Each row of this table is followed by its label. One hidden rule gives the labels. It looks at one to three of the table's principal directions, none of them among the few with the most spread.
array([ 0.439,  0.713,  1.285, -0.773, -0.861,  0.147,  0.735,  0.282,  0.015, -0.987,  0.143, -1.153,  2.258,  1.395,
       -0.099, -0.909,  0.502,  1.915, -0.929,  0.101,  0.065, -1.285,  0.471, -0.565, -0.376, -0.336,  1.643, -2.180]) h
array([ 0.668,  0.146,  0.822, -0.785, -2.432,  0.513,  1.315, -0.505,  0.443, -0.463, -0.561, -0.416,  1.674,  1.059,
        0.211, -0.540, -0.182,  1.555,  0.350,  0.776, -1.358, -2.895,  0.396, -0.352,  0.096, -1.224, -0.447, -1.150]) u
array([ 0.461, -1.840, -0.389,  0.184,  2.693,  0.382, -0.025,  0.721, -0.793, -0.721,  3.208, -0.651, -0.756, -0.403,
        1.090,  3.376, -1.355, -1.404, -1.366, -2.022,  1.301,  3.558,  1.118,  3.409, -0.949, -0.032, -1.706,  2.411]) f
array([-1.144,  1.484,  0.658,  0.220,  0.263,  0.020, -0.325,  0.908, -0.428,  0.513,  0.049, -0.822,  1.358,  0.766,
       -1.444, -0.473,  0.983,  1.205, -1.660,  0.251,  1.157,  1.032, -0.081, -0.457,  0.361,  0.093,  3.219, -1.174]) h
array([-0.411, -0.924, -1.702,  0.359, -0.973, -0.286,  0.380,  0.096,  0.277, -0.363, -1.232,  1.824, -2.040, -1.197,
        0.882,  0.327,  0.503,  0.346,  2.666, -0.202, -1.663, -1.614, -0.988, -0.437, -0.202,  0.060, -2.196, -0.348]) z
array([ 1.526, -0.605,  0.050, -1.434,  0.400, -0.509,  0.231, -1.137,  0.560, -0.913,  1.207, -1.617,  0.059,  0.141,
        1.137, -0.031, -0.696, -0.991,  1.523, -0.001, -0.729, -1.745,  0.890,  0.243,  0.791, -0.375, -2.020, -0.393]) u
array([-0.719,  0.518, -0.220,  0.413, -0.633,  0.876,  0.398,  0.309, -0.340,  0.790, -0.207,  0.320,  0.608,  0.068,
       -0.690,  0.423,  0.084,  0.290, -0.657, -0.220,  0.187, -0.087, -0.567,  0.725,  0.235, -0.800,  0.740, -0.007]) f
array([ 0.184,  0.396,  0.203, -0.069, -1.483, -0.419,  0.753, -0.624,  0.314,  0.346, -0.786,  0.174, -0.450, -0.062,
       -0.514, -0.303, -0.184,  0.101,  1.313,  1.571, -0.689, -1.725,  0.658, -0.937,  0.523, -0.749, -0.285,  0.188]) n
array([ 1.658, -0.859,  1.260, -1.126,  2.605, -0.658,  0.250,  0.700,  0.528, -2.951,  3.287, -2.867,  1.438,  0.304,
        1.533,  1.265, -0.128,  0.295, -1.825, -1.247,  1.251,  1.240,  2.145,  1.331, -0.060, -0.063,  0.866, -2.163]) n
array([ 2.122, -0.372,  1.228, -0.573, -1.947,  0.152,  1.471, -1.370,  1.226, -1.034, -0.923, -0.071,  0.936, -0.036,
        1.073, -1.326, -0.780,  0.004,  0.596,  0.891, -1.367, -3.411,  0.920, -0.657,  0.507, -1.113, -1.118, -1.174]) f
array([ 0.141, -0.279, -0.525,  0.233, -1.214, -0.197,  0.078, -0.555,  0.897,  0.010, -1.566,  1.293, -0.949, -0.712,
        0.508, -0.698,  0.218,  0.072,  1.321,  0.774, -1.220, -1.853, -0.629, -1.260, -0.174, -0.006, -1.540, -0.106]) h
array([-0.357,  0.208, -0.129, -0.472, -1.283,  0.588, -0.014, -0.225, -0.135,  0.505, -0.384,  0.172,  0.676,  1.009,
       -0.295, -0.007, -0.065,  0.729,  0.278,  0.396, -0.512, -0.964, -0.639, -0.256, -0.881, -0.239, -0.819,  0.510]) v
array([-0.217,  0.920,  1.254,  0.402, -1.347, -0.101,  1.569,  0.955, -0.553, -0.566, -0.623, -0.204,  1.496,  0.817,
       -0.712, -0.907,  0.831,  2.557, -0.816,  0.069, -0.003, -0.690,  0.760, -0.409,  0.242, -0.439,  2.944, -2.207]) h
array([ 0.826, -1.339, -0.492, -0.827, -0.426, -0.388, -0.152, -0.406,  0.917, -1.414, -0.250,  0.228, -0.469, -0.194,
        1.822, -0.241,  0.071,  0.398,  1.560, -0.215, -1.716, -1.622, -0.236, -0.561, -0.379,  0.441, -2.517, -0.853]) n
array([ 0.134, -0.965, -1.083, -0.479,  3.785, -0.278, -1.739, -0.329, -0.404,  0.488,  3.262, -1.371, -1.718, -0.587,
        0.276,  2.777, -1.362, -3.458, -0.209, -0.806,  1.906,  3.570,  0.558,  2.109, -0.357,  0.521, -2.220,  3.503]) u
array([ 0.732, -0.802,  0.386,  0.129,  3.813, -0.417,  0.314,  1.195, -0.003, -1.692,  3.946, -2.363,  0.163, -0.783,
        0.982,  2.808, -0.298, -0.722, -2.381, -1.913,  2.167,  3.040,  1.999,  2.810,  0.432, -0.388,  0.675, -0.480]) z
array([-2.510,  1.044, -0.647,  0.569, -4.535,  0.546,  0.444,  1.178, -0.534,  0.680, -4.255,  2.853,  0.764,  1.251,
       -1.091, -2.214,  2.241,  4.540,  1.481,  0.867, -2.503, -2.611, -2.591, -2.729, -1.076,  0.491,  1.626, -2.319]) u
array([-0.373,  0.688,  0.457,  0.488, -1.040,  0.450,  1.354,  0.257, -0.861,  0.817,  0.119, -0.128,  0.506,  0.368,
       -1.197,  0.583, -0.346,  0.472, -0.324,  0.309,  0.320, -0.098,  0.718,  0.896,  0.565, -1.217,  1.273,  0.433]) n
array([ 0.389,  0.198,  0.232, -0.466, -0.793,  0.442, -0.418, -0.491,  0.489, -0.249, -0.984,  0.387,  0.839,  0.313,
        0.174, -1.231,  0.120,  0.075, -0.087,  0.214, -0.312, -1.192, -0.841, -0.957, -0.489,  0.149,  0.133, -0.923]) n
array([-0.537,  0.630, -0.571,  0.018,  0.054, -0.485, -1.030, -0.835, -0.006,  1.502, -0.830,  0.282, -1.210, -0.286,
       -0.913, -0.768, -0.082, -1.410,  1.254,  1.133, -0.040,  0.020, -0.534, -1.104,  0.687,  0.478, -0.361,  1.440]) u
array([-1.025, -0.141, -0.413,  1.291,  1.628, -0.430,  0.646,  1.467, -1.524,  0.444,  1.435,  0.177, -1.222, -0.069,
       -0.559,  1.969,  0.176,  0.598, -0.718, -1.237,  1.398,  2.881,  0.715,  1.591, -1.002,  0.464,  0.294,  1.745]) f
array([-1.208,  1.227, -0.755, -0.279, -1.007, -0.637, -0.359, -0.007, -0.537,  0.911, -1.608,  0.245, -0.295,  0.528,
       -0.968, -1.858,  1.328,  1.061,  2.088,  0.485, -0.877, -1.548, -1.234, -1.846,  0.667,  0.717,  0.828, -1.220]) l
array([ 1.113, -0.987,  0.524,  0.728,  0.668,  0.188, -0.446, -0.676,  1.861, -0.412, -0.340,  0.421, -0.242, -1.831,
        1.287, -0.108, -0.695, -1.599, -1.620,  0.278, -0.314,  0.417,  0.398,  0.299,  1.375, -0.302, -0.668,  0.140]) u
array([ 0.742, -1.210, -1.145,  0.137, -0.566,  0.312,  0.441, -0.910,  1.329, -0.200, -0.338,  0.988, -1.436, -1.676,
        1.386,  0.968, -0.649, -1.284,  1.421,  0.146, -1.403, -1.931, -0.290,  0.522,  0.524, -1.028, -3.361,  0.598]) l
array([ 1.329, -1.258, -0.215,  0.302,  1.392, -0.197,  0.565, -0.562,  0.109, -0.442,  1.269,  0.042, -1.473, -1.236,
        1.033,  1.298, -1.288, -2.112,  0.376, -0.712,  0.367,  0.683,  1.093,  1.569,  0.231, -0.339, -1.991,  1.582]) v
array([-0.557, -0.272, -0.401,  0.088, -0.184, -0.512, -0.781,  0.386,  0.325, -0.323, -0.953,  0.811, -0.525,  0.146,
        0.459, -0.630,  0.844,  1.142,  0.399,  0.178, -0.646,  0.043, -0.777, -1.391, -1.122,  1.243, -0.696, -0.203]) u
array([ 0.033,  0.712,  0.696,  0.034, -1.592,  0.533,  0.601, -0.587,  0.014,  0.911, -0.699, -0.057,  0.802,  0.270,
       -1.003, -0.420, -0.587, -0.236, -0.173,  1.174, -0.208, -0.921,  0.343, -0.034,  1.058, -1.176,  1.029,  0.268]) n
array([ 0.415, -0.303,  0.368,  0.287,  0.093,  0.242, -0.455, -0.424,  0.463,  0.125, -0.523,  0.377,  0.048, -0.556,
        0.283, -0.621, -0.432, -0.967, -0.697,  0.078, -0.115,  0.545, -0.045,  0.013,  0.693,  0.143,  0.288,  0.235]) z
array([-0.795,  0.446,  0.248, -0.166, -0.676,  0.698, -0.055,  0.422, -0.898,  0.671,  0.198, -0.068,  1.077,  1.419,
       -0.875,  0.410, -0.050,  1.017, -0.832,  0.011,  0.420,  0.718, -0.333,  0.337, -1.179, -0.012,  0.562,  0.836]) u
array([-0.019,  0.872,  0.777,  0.780,  2.138,  1.035, -0.781,  0.154, -0.088,  0.913,  1.313, -0.691,  0.982, -0.630,
       -1.199,  0.896, -0.749, -2.282, -3.578, -0.393,  2.927,  3.042,  0.226,  1.556,  0.464, -0.623,  2.659,  0.949]) l
array([-1.995,  1.863,  1.362,  1.081,  0.078,  0.628, -0.760,  1.375, -1.353,  1.797, -0.572, -0.168,  2.218,  1.761,
       -2.311, -0.970,  0.896,  1.890, -3.739,  0.020,  1.783,  3.155, -0.536, -0.268, -0.512,  0.942,  4.416,  0.466]) h
array([ 2.083, -1.938, -0.438, -0.531,  3.242, -0.511, -0.270, -0.446,  1.461, -2.125,  2.776, -1.224, -1.052, -1.535,
        2.743,  1.872, -0.804, -2.051, -0.405, -1.472,  0.559,  0.506,  1.032,  1.538, -0.405,  0.107, -3.456,  0.180]) u
array([-1.256,  0.433, -0.910,  0.483, -1.209, -0.586,  0.452,  0.528, -1.561,  0.783, -1.285,  1.624, -1.688,  0.380,
       -1.211, -0.215,  0.562,  0.902,  2.461,  0.371, -0.275, -0.088, -0.516, -0.989, -1.105,  0.671,  0.267,  0.778]) u
array([ 0.128,  0.357,  0.888,  0.101,  0.827,  0.747, -0.668,  0.108, -0.588,  0.352,  0.416, -0.253,  1.190,  0.547,
       -0.649, -0.286, -0.523, -0.835, -2.143, -0.531,  1.500,  2.040, -0.086,  0.628, -0.388,  0.355,  1.871,  0.575]) g
array([ 0.701, -1.061,  0.278,  0.791,  1.455,  0.259, -0.280,  0.208,  0.748, -0.744,  0.769,  0.372, -0.542, -1.518,
        0.807,  1.236, -0.705, -1.466, -1.809, -0.479,  0.875,  2.035,  0.660,  1.180,  0.169, -0.204,  0.081,  0.555]) n
array([-0.336,  0.882,  0.644,  1.587,  0.746, -0.738, -0.877,  0.254,  0.732,  0.424, -1.858,  1.325, -0.865, -1.377,
       -0.732, -1.778,  0.821, -0.507, -1.448,  0.913,  1.111,  1.367, -0.244, -2.007,  0.288,  1.093,  2.558, -0.412]) u
array([ 0.279, -0.796, -0.829, -0.353, -0.048,  0.645, -1.019, -0.748,  0.053,  0.242, -0.653,  1.025, -0.653, -0.553,
        0.500, -0.341, -0.661, -1.787,  0.971, -0.459, -0.573,  0.101, -1.203,  0.230,  0.087,  0.372, -1.150,  0.693]) h
array([-0.012, -0.099,  0.008,  0.080, -1.268, -0.006,  1.314,  0.023, -0.803,  0.153, -0.082,  0.261, -0.346,  0.344,
       -0.372,  0.515, -0.389,  0.549,  1.227,  0.210, -0.586, -0.756,  0.681,  0.516,  0.109, -0.742, -0.237,  0.459]) n
array([ 0.095, -1.512, -1.210, -0.964,  0.439,  0.036, -0.345,  0.471,  0.070, -1.573,  0.865, -0.044, -0.332,  0.155,
        1.780,  0.979,  0.310,  0.773,  1.299, -1.496, -1.153, -0.353, -0.726,  0.673, -0.974,  0.550, -2.275, -0.921]) u
array([-0.047,  0.314,  0.716,  0.471, -1.809,  1.313,  1.081,  0.226, -0.230,  0.209, -0.940,  0.720,  1.613,  0.412,
       -0.356, -0.334, -0.160,  1.049, -1.318, -0.238, -0.288, -0.757, -0.349,  0.643,  0.008, -1.044,  1.318, -0.751]) l
array([-0.185, -1.014, -1.671,  0.439,  1.621, -0.273, -1.605, -0.730,  0.061,  0.963,  0.142,  1.398, -3.180, -1.718,
        0.113,  1.279, -0.983, -3.420,  1.455,  0.224,  0.530,  1.934, -0.625,  0.308, -0.352,  0.725, -2.420,  3.260]) f
array([ 0.153,  1.077,  0.340, -0.797, -3.648, -0.044,  0.634, -1.261,  0.888,  0.457, -2.933,  0.551,  0.966,  0.848,
       -0.344, -2.901,  0.696,  1.556,  2.184,  2.010, -2.385, -4.818, -0.878, -2.834,  0.648, -0.518, -0.337, -1.823]) f
array([-0.482,  0.303, -0.482, -0.060, -0.068,  0.338, -1.846, -0.598,  0.656,  0.755, -1.281,  1.018, -0.518, -0.652,
       -0.643, -0.705, -0.054, -1.679,  0.009,  1.091,  0.317,  0.575, -1.294, -1.279,  0.031,  0.460,  0.602,  0.516]) z
array([-0.638,  2.172,  0.866,  0.028, -0.587, -1.133,  0.502, -0.099, -0.323,  1.123, -0.796, -1.290,  0.720,  0.860,
       -1.683, -2.027,  1.105,  1.291,  0.411,  1.343,  0.171, -1.310,  0.596, -1.810,  1.505,  0.054,  2.413, -1.209]) u
array([ 0.061, -1.389, -1.415, -0.724,  0.286,  1.270, -0.912, -0.294, -0.054, -0.194,  0.873,  0.819, -0.529, -0.034,
        0.889,  1.963, -0.963, -1.426,  0.528, -0.902, -0.036,  0.468, -1.311,  1.377, -1.947, -0.146, -2.973,  1.735]) g
array([ 1.363, -0.684, -0.654, -0.243, -1.425,  0.333,  0.501, -1.620,  1.499, -0.211, -1.761,  1.027, -0.569, -1.489,
        1.490, -1.481, -0.379, -1.270,  2.023,  0.114, -2.221, -3.649, -0.856, -0.503,  1.648, -0.763, -2.441, -1.103]) h
array([-0.668,  0.349,  0.075, -0.754, -1.656,  0.650, -0.278, -0.005, -0.630,  0.354, -0.534,  0.102,  0.973,  1.197,
       -0.925, -0.147, -0.138,  0.577,  0.473,  0.660, -0.425, -0.271, -0.521, -0.254, -0.261, -0.338,  1.037, -0.098]) u
array([ 0.643,  0.193, -1.370, -0.847,  0.642, -0.941,  0.127, -1.110,  0.046,  0.080, -0.011, -0.523, -1.527, -0.727,
        0.520, -0.966,  0.257, -1.449,  3.478, -0.398, -0.799, -2.588, -0.469, -0.554,  1.277,  0.117, -1.975, -0.832]) u
array([ 0.655,  0.805,  0.496, -0.393,  0.272, -0.699,  0.600, -0.698, -0.962,  0.523,  0.342, -0.855, -0.273,  0.666,
       -0.832, -0.869, -0.416, -0.760,  1.181,  0.306,  0.646, -0.530,  0.879, -0.330,  0.192,  0.130,  0.314,  0.670]) n
array([ 1.061,  0.097,  0.127, -0.863, -2.029, -0.662,  0.923, -1.277,  0.299, -0.301, -1.668,  0.190, -0.106,  0.460,
        0.603, -2.325,  0.102,  0.604,  2.909,  0.720, -2.091, -3.845, -0.070, -1.737,  0.572,  0.050, -1.517, -1.183]) f
array([-1.407,  0.808, -1.683, -0.888, -1.151, -0.844,  0.682,  0.501, -1.944,  0.437, -0.702,  0.057, -0.702,  1.602,
       -0.526, -1.072,  1.578,  2.421,  4.135, -0.941, -1.453, -2.396, -1.377, -0.995, -0.643,  0.954, -0.890, -1.240]) u
array([-0.237,  0.105, -0.693, -0.349,  0.226, -0.343, -0.841, -0.377,  0.288,  0.337, -0.685,  0.040, -0.281,  0.037,
        0.448, -1.188,  0.635,  0.054,  0.973, -0.261, -0.793, -0.852, -1.095, -0.921,  0.265,  0.912, -1.077, -0.382]) n
array([-0.008,  0.205,  0.682,  0.308,  1.659, -0.106,  0.490,  0.730, -0.647, -0.080,  2.166, -1.473,  0.501,  0.242,
       -0.474,  1.589, -0.374, -0.095, -1.815, -0.590,  1.651,  2.183,  1.472,  1.672,  0.182, -0.446,  1.228,  0.634]) u
array([-1.460, -0.773, -0.643,  1.303,  1.695,  1.205, -1.234,  1.390, -1.216,  0.862,  0.947,  1.334, -0.583, -0.364,
       -0.562,  2.371, -0.555, -0.948, -2.561, -1.434,  1.844,  4.965, -0.833,  2.175, -1.572,  0.659,  0.802,  2.722]) z
array([ 0.437,  1.304,  1.135, -0.207, -1.516, -0.721,  2.071, -0.168,  0.096, -0.016, -0.404, -1.461,  1.455,  1.012,
       -0.275, -1.578,  0.800,  2.384,  0.484,  0.563, -0.969, -3.214,  1.105, -0.813,  1.366, -0.831,  0.737, -2.122]) u
array([ 0.205, -0.999, -0.684,  0.032,  1.671,  0.038, -0.605,  0.066,  0.180, -0.309,  1.382, -0.097, -0.977, -0.749,
        0.743,  1.645, -0.539, -1.329, -0.274, -0.727,  0.582,  1.512,  0.142,  1.197, -0.458,  0.168, -1.554,  1.307]) g
array([-1.279,  1.231, -0.448,  0.288, -2.002, -0.677,  0.059,  0.356, -0.464,  0.547, -2.870,  1.434, -0.421,  0.455,
       -0.994, -2.505,  1.720,  2.047,  2.078,  0.789, -1.178, -1.894, -1.394, -2.726, -0.078,  0.943,  1.482, -1.788]) n
array([-0.629,  0.565, -0.269, -0.259, -2.768,  0.449, -0.019, -0.069,  0.916, -0.136, -2.789,  1.269,  0.998,  0.222,
        0.093, -2.096,  1.298,  2.032,  0.938,  0.745, -1.986, -3.098, -1.780, -2.120,  0.248, -0.098,  0.535, -2.695]) u
array([ 1.268,  0.665,  1.165, -0.462,  0.954, -1.187,  0.889,  0.043,  0.727, -1.668,  0.608, -1.926,  0.961, -0.277,
        0.569, -1.456,  0.820,  0.675, -0.169, -0.193,  0.241, -1.470,  1.389, -0.719,  1.665, -0.143,  1.954, -3.501]) n
Which label does each new row get?
array([-0.181,  0.206,  1.489,  0.251,  2.077, -0.956,  0.212,  2.000, -0.955, -1.719,  1.831, -1.582,  1.189,  0.945,
       -0.138,  0.338,  0.933,  2.086, -2.487, -1.183,  1.861,  3.176,  1.630,  0.443, -0.722,  1.142,  3.606, -1.725]) >> u
array([-1.640,  2.216,  0.151, -0.582, -2.326, -0.142, -0.392,  0.393, -0.938,  0.855, -2.524,  0.355,  1.457,  1.937,
       -1.944, -2.966,  1.860,  2.612,  1.182,  0.992, -0.514, -1.880, -1.688, -2.904, -0.391,  0.808,  3.139, -2.414]) >> h
array([ 1.067, -0.251,  0.458, -0.602,  0.577, -1.735,  1.157, -0.126,  0.506, -1.314,  1.016, -1.690, -0.269,  0.300,
        1.216, -0.374,  0.540,  1.414,  1.250, -0.008, -0.862, -1.768,  1.671, -0.627,  0.434,  0.299, -1.561, -1.195]) >> l
array([-0.742, -0.625, -1.462, -0.127, -1.419,  0.747,  0.007, -0.096, -0.087,  0.512, -0.811,  1.341, -0.624,  0.008,
        0.414,  0.622,  0.051,  0.431,  1.561, -0.285, -1.455, -1.314, -1.489,  0.237, -0.712, -0.257, -2.396,  0.637]) >> l
array([-0.532,  0.575,  0.252,  0.350,  0.093,  0.220, -0.348, -0.257, -0.273,  1.437,  0.186, -0.354,  0.078,  0.032,
       -1.091,  0.261, -0.539, -0.913, -0.775,  0.690,  0.522,  1.171,  0.310,  0.478,  1.068, -0.417,  0.821,  1.517]) >> n
array([ 0.122,  0.858,  0.379,  0.214,  0.487, -1.217, -0.379, -0.440,  0.658,  0.341, -0.618, -0.347, -0.664, -0.375,
       -0.424, -1.290,  0.543, -0.286,  0.297,  1.253,  0.315, -0.436,  0.455, -1.824,  0.530,  0.604,  0.465, -0.161]) >> g
array([ 1.735, -0.857,  0.658, -1.157,  0.564,  0.291,  1.426, -0.137,  0.619, -1.914,  2.414, -2.209,  1.704,  0.553,
        1.804,  1.138, -0.501,  0.705, -0.637, -1.291, -0.359, -1.653,  1.329,  1.782,  0.166, -1.219, -1.660, -1.555]) >> l
array([ 0.587, -0.152,  0.717,  0.009, -0.136, -0.013, -0.683, -0.777,  1.668,  0.102, -0.318, -0.294,  0.419, -0.447,
        0.462, -0.321, -0.362, -0.596, -1.274,  1.364, -0.330, -0.284,  0.395, -0.737,  0.553, -0.233, -0.707,  0.479]) >> h
array([-1.208,  0.153, -0.474,  0.093,  1.049, -0.415, -0.669,  1.296, -0.346, -0.358,  0.624, -0.379,  0.082,  0.357,
       -0.086,  0.484,  1.198,  1.474, -0.562, -0.707,  0.429,  1.443, -0.425, -0.106, -0.534,  0.891,  0.939, -0.852]) >> u
array([ 0.483, -0.712,  0.160,  0.069,  1.363,  0.564, -0.701, -0.010,  0.091, -0.228,  1.108, -0.021,  0.008, -0.326,
        0.377,  1.124, -0.886, -1.458, -1.533, -0.569,  1.104,  1.977,  0.167,  1.159, -0.714,  0.075, -0.309,  1.269]) >> h
array([ 0.544, -0.611,  0.635,  0.556,  0.025, -0.196,  0.269, -0.087,  0.445, -0.301, -0.020,  0.412, -0.434, -0.451,
        0.372,  0.355, -0.549, -0.240, -0.724,  0.492,  0.052,  0.697,  0.945,  0.051, -0.244, -0.018, -0.365,  0.948]) >> g
array([ 0.799, -1.818, -0.214,  0.530,  3.050,  1.317, -1.734, -0.323,  0.693,  0.070,  2.321,  0.271, -0.741, -1.482,
        0.933,  3.052, -2.121, -3.883, -3.141, -0.943,  2.120,  4.352,  0.153,  2.800, -1.061, -0.119, -1.803,  3.691]) >> h
array([-0.776, -0.465, -1.690, -0.481,  0.739, -0.378, -0.940,  0.034, -0.717,  0.368,  0.385,  0.393, -1.771, -0.190,
       -0.034,  0.830,  0.074, -0.931,  2.237, -0.409, -0.163,  0.623, -0.871,  0.096, -0.468,  0.717, -1.505,  1.085]) >> f
array([ 1.093, -1.777, -0.852, -0.176,  3.290,  0.067, -1.205, -0.627,  1.295, -0.439,  2.978, -0.972, -1.494, -1.611,
        1.650,  3.101, -1.508, -3.343, -1.048, -0.629,  1.098,  2.190,  0.800,  2.190, -0.192, -0.294, -3.643,  2.746]) >> l
array([-0.062,  0.289, -0.877, -0.475, -1.641, -0.141, -0.133, -0.866,  0.339,  0.329, -1.869,  1.196, -0.885, -0.121,
       -0.101, -1.284,  0.346, -0.129,  2.594,  0.977, -1.246, -2.640, -1.202, -1.815, -0.318,  0.111, -1.263, -0.401]) >> l
array([-1.023,  0.212, -1.432, -0.219, -0.637,  0.805, -0.561, -0.008, -0.927,  0.929, -0.857,  1.167, -0.397,  0.306,
       -0.495, -0.168,  0.263, -0.236,  1.441, -0.695, -0.330, -0.470, -1.997,  0.016, -0.760,  0.286, -0.579,  0.314]) >> l
array([-0.244, -0.608, -0.164,  0.319,  2.042, -0.132,  0.603,  1.462, -1.338, -0.863,  2.296, -0.747, -0.126,  0.237,
        0.357,  1.910,  0.079,  0.617, -0.905, -2.141,  1.250,  2.477,  0.790,  2.178, -0.800,  0.304,  0.491,  0.068]) >> h
array([-0.616, -1.094, -0.358, -0.290, -0.158,  0.600, -1.265,  0.308,  0.332, -0.127,  0.182,  0.438,  0.214,  0.401,
        0.605,  1.045, -0.237,  0.306, -0.792,  0.028, -0.572,  1.445, -0.690,  0.326, -1.027,  0.497, -1.196,  1.168]) >> n
array([-1.453,  0.532, -0.347,  0.140, -1.320, -0.131, -0.433,  0.602, -0.580,  0.653, -1.422,  0.965,  0.040,  1.032,
       -0.763, -0.764,  0.986,  1.961,  0.615,  0.507, -0.649, -0.118, -1.088, -1.414, -1.148,  0.923,  0.437,  0.040]) >> h
array([ 0.124,  0.488, -0.135, -0.633, -0.775,  0.049,  0.324, -0.757, -0.654,  0.676,  0.063, -0.245, -0.294,  0.430,
       -0.982,  0.056, -0.670, -1.001,  1.590,  0.826,  0.107, -0.867,  0.271, -0.055,  0.246, -0.708, -0.008,  0.802]) >> n
array([ 1.969, -1.635,  0.766, -0.006,  1.237,  0.589,  1.557,  0.034,  0.220, -1.663,  2.398, -1.042,  0.665, -0.536,
        1.888,  1.878, -1.379, -0.677, -1.484, -1.799,  0.278,  0.486,  1.741,  2.998,  0.210, -1.132, -1.425,  0.034]) >> l
array([ 0.414,  0.204,  0.467, -0.350,  0.251, -0.365, -0.025, -0.064,  0.583, -0.558,  0.168, -0.809,  0.700,  0.181,
        0.417, -0.624,  0.404,  0.570, -0.409,  0.077, -0.117, -0.656,  0.257, -0.543,  0.310,  0.140,  0.230, -1.152]) >> z
array([ 0.457,  0.457,  0.706, -0.279,  1.313, -0.503, -0.159,  0.337, -0.184, -0.877,  0.695, -1.082,  0.648,  0.111,
       -0.104, -0.719,  0.369, -0.100, -0.687, -0.528,  1.034,  0.726,  0.563, -0.161,  0.461,  0.436,  2.114, -1.617]) >> n
array([-1.274,  1.134, -0.051,  0.051, -0.957, -0.538,  0.381,  0.825, -1.803,  0.642, -1.001,  0.348,  0.152,  1.622,
       -1.294, -1.316,  1.151,  2.235,  1.212, -0.193, -0.068, -0.126, -0.568, -1.164, -0.970,  1.104,  1.578, -0.506]) >> f
